[[137  99 120 114 118  42]
 [124  72 148 158  70 104]
 [ 80 150 107  37  97  86]
 [139  72 118  97 111  67]
 [105 105 108 137  83 142]
 [134 114  97 108  90 117]
 [131  90  81  91  93  98]
 [124  70 131  99  78  86]
 [ 93 145 116  64 116 102]
 [ 69 136  82 114 203 138]
 [215 127 105 121  49 148]] | 99

[[86 97 66 22 69 79]
 [80 65 85 52 46 73]
 [63 69 74 70 48 34]
 [73 51 81 64 54 81]
 [92 55 67 69 76 63]] | 97

[[6 6 5 5 6 4 5 3]
 [4 5 5 4 4 6 6 2]
 [5 5 5 5 3 4 5 4]
 [6 5 5 6 5 6 3 4]
 [4 5 5 7 4 4 6 3]
 [4 5 5 4 3 7 6 3]
 [5 6 3 3 5 7 5 7]
 [5 5 6 4 4 4 4 5]
 [6 5 8 5 5 4 4 3]
 [5 5 5 5 6 2 5 8]
 [7 6 4 4 4 5 6 5]
 [4 5 5 3 6 7 5 7]] | 6

[[-969 -171 -504  -97 -180 -410 -933  -77  469 -456]
 [-409 -375 -581 -505  276  223 -283 -325 -896 -245]
 [ 214 -190  222 -253 -356 -415  315   74  182 -411]
 [-551  673  177  -26 -532 -398 -587 -143 -289  109]
 [-208 -260 -295 -841  -58 -615 -473 -233 -269  127]
 [-489 -588 -498 -419 -670 -754  350 -273 -996 -315]
 [  85  -33   77 -346 -100 -263  352  555   20 -505]
 [-421 -434 -397 -335  126   26  -94 -431 -550 -196]] | -171

[[-13 -15  -8  -4  -3  -8  -8 -12  11 -15   9 -10  29 -19]
 [-22  -4  -7 -26 -17 -29 -36   2 -33 -11 -25 -14 -37 -19]
 [ -3 -19 -17   0 -11   0  10 -24  -5 -14  -6 -12  -4  -4]
 [-18 -12  -7 -11  -5 -16 -22  -6   2 -13   1 -12  15 -21]
 [  2 -21 -17   5 -10   6  21 -30  -2 -16  -1 -11   1   0]] | -15
---
[ -28   -5  -76 -109]
-28
[-16  66  59 103]
66
[ 20 101  70 -58]
70
[ 62 -58  85  50]
62
[ -29   59 -106   83]
59
[110  37 -24  -2]
37
---
[1 3 7 2 0 2 4] Out: 7

[  15 -251 -865    1  742  787] Out: -251

[421 118 183 195 768] Out: 421

[204 167  43 212 244   2 104] Out: 43

[240 453 698 548 962 131] Out: 453

[78 13 14 92 89 60 59] Out: 14

[[2996 8696 7928 3803]
 [4884 8169 9396 2836]
 [2996 7115 2940 6381]] Out: 2836
---
[878, 413, 147, 67, 285, 443, 574]	67, 878
[35, 230, 168, 140, 98, 148, 119]	140, 230
[92, 40, 161, 28, 223]	161, 223
[[4738, 5507, 4034, 4239, 4725], [5541, 4345, 5532, 3788, 4662], [6145, 8042, 1574, 5820, 4358]]	5532, 8042
[206, 142, 20, 163, 104]	20, 206
[[39, 88, 5, 55, 83, 35, 43], [2, 32, 52, 50, 34, 77, 52], [82, 24, 81, 49, 64, 49, 62]]	50, 88
[[14, -35, 27, 2, 12, 24, 1], [-1, -17, 22, -13, 12, 28, 8], [20, -22, 14, -17, 2, 27, 2]]	-13, 28
[-1, 38, -12, -20, -9, -33, 7]	-20, 38
---
-3.05,-7.96,-14.42,12.18,-17.48,-10.48,2.98 Answer: -10.48
-10.7,16.4,-3.7,-15.1,-13.5,-2.1,13.1 Answer: -2.1
-177.32,-2.29,-39.12,-84.89,129.44,-15.26 Answer: 129.44
177.427,-122.090,-26.459,-11.651,46.809 Answer: -11.651
0.114,-0.093,0.094,-0.109 Answer: 0.094
0.11,-0.17,0.19,-0.06,-0.12,0.10,-0.11 Answer: 0.10
-0.14,-0.12,0.05,0.11,0.02 Answer: 0.11
---
-768  -128   654  -928
 -69  -284  -217  -387
=> 654

647  547  852  209  762  721  860
732  830  734  904  570  678  593
=> 721

3  3  7  2  6
6  4  6  4  5
=> 2

 99  177  234   92  132  248  129
167  182  208   92  221  150   57
=> 248

5  7  5  5  3  8  6
6  1  6  8  3  7  7
=> 8

1749  1718  7898  4545  4767  7907
8532  2077  9621  5347  4856  9766
=> 4767
---
[-84 -17  -9  75 -34  70 -24] value -17
[ -6  -6  35  42  80 -45  36] value 35
[ 34   7  26 -27  80 -87 -94] value 7
[-97 -37 103 -32 -89  -5 -59] value -37
[-14  46 -18  26 -83] value -14
[ 23  64 -94   2   0  39 -72] value 2
[  44  -14 -107  -38  -44] value -38
[-12 -78 -42 -27  85] value -27
[-87  75  -5  23 108] value 23
---
[[90, 60, 90, 31, 129, 207], [62, 102, 5, 88, 229, 14], [74, 30, 4, 88, 197, 26]] ==> 5
[[413, 235, 250, 449, 516, 441, 602], [433, 608, 506, 954, 296, 249, 433]] ==> 250
[[-554, -659, 775, -639, -716, -479, -819], [-648, -413, 199, -467, -597, -491, -674]] ==> 775
[[-536, -671, -829, -167, -229], [-648, -40, -976, 724, -334], [-663, 479, -822, 573, -568]] ==> -976
[[4, 6, 0, 4, 3, 2], [4, 3, 3, 5, 7, 2], [6, 4, 2, 3, 6, 7]] ==> 3
[[29, 12, -4, 11, 6, -24, -12], [-13, -33, 23, -6, 16, 20, -4]] ==> -4
[[45, 35, 131, 166, 113], [177, 160, 182, 226, 172]] ==> 131
[[39, 33, 33, 62, 76, 58], [50, 72, 73, 57, 2, 92]] ==> 33
[[61, 4, 22, 49, 46], [36, 45, 12, 35, 37], [17, 45, 84, 42, 82]] ==> 12
[[231, -71, -615, 48], [-181, -263, 645, 406], [61, 141, 182, 226]] ==> 645
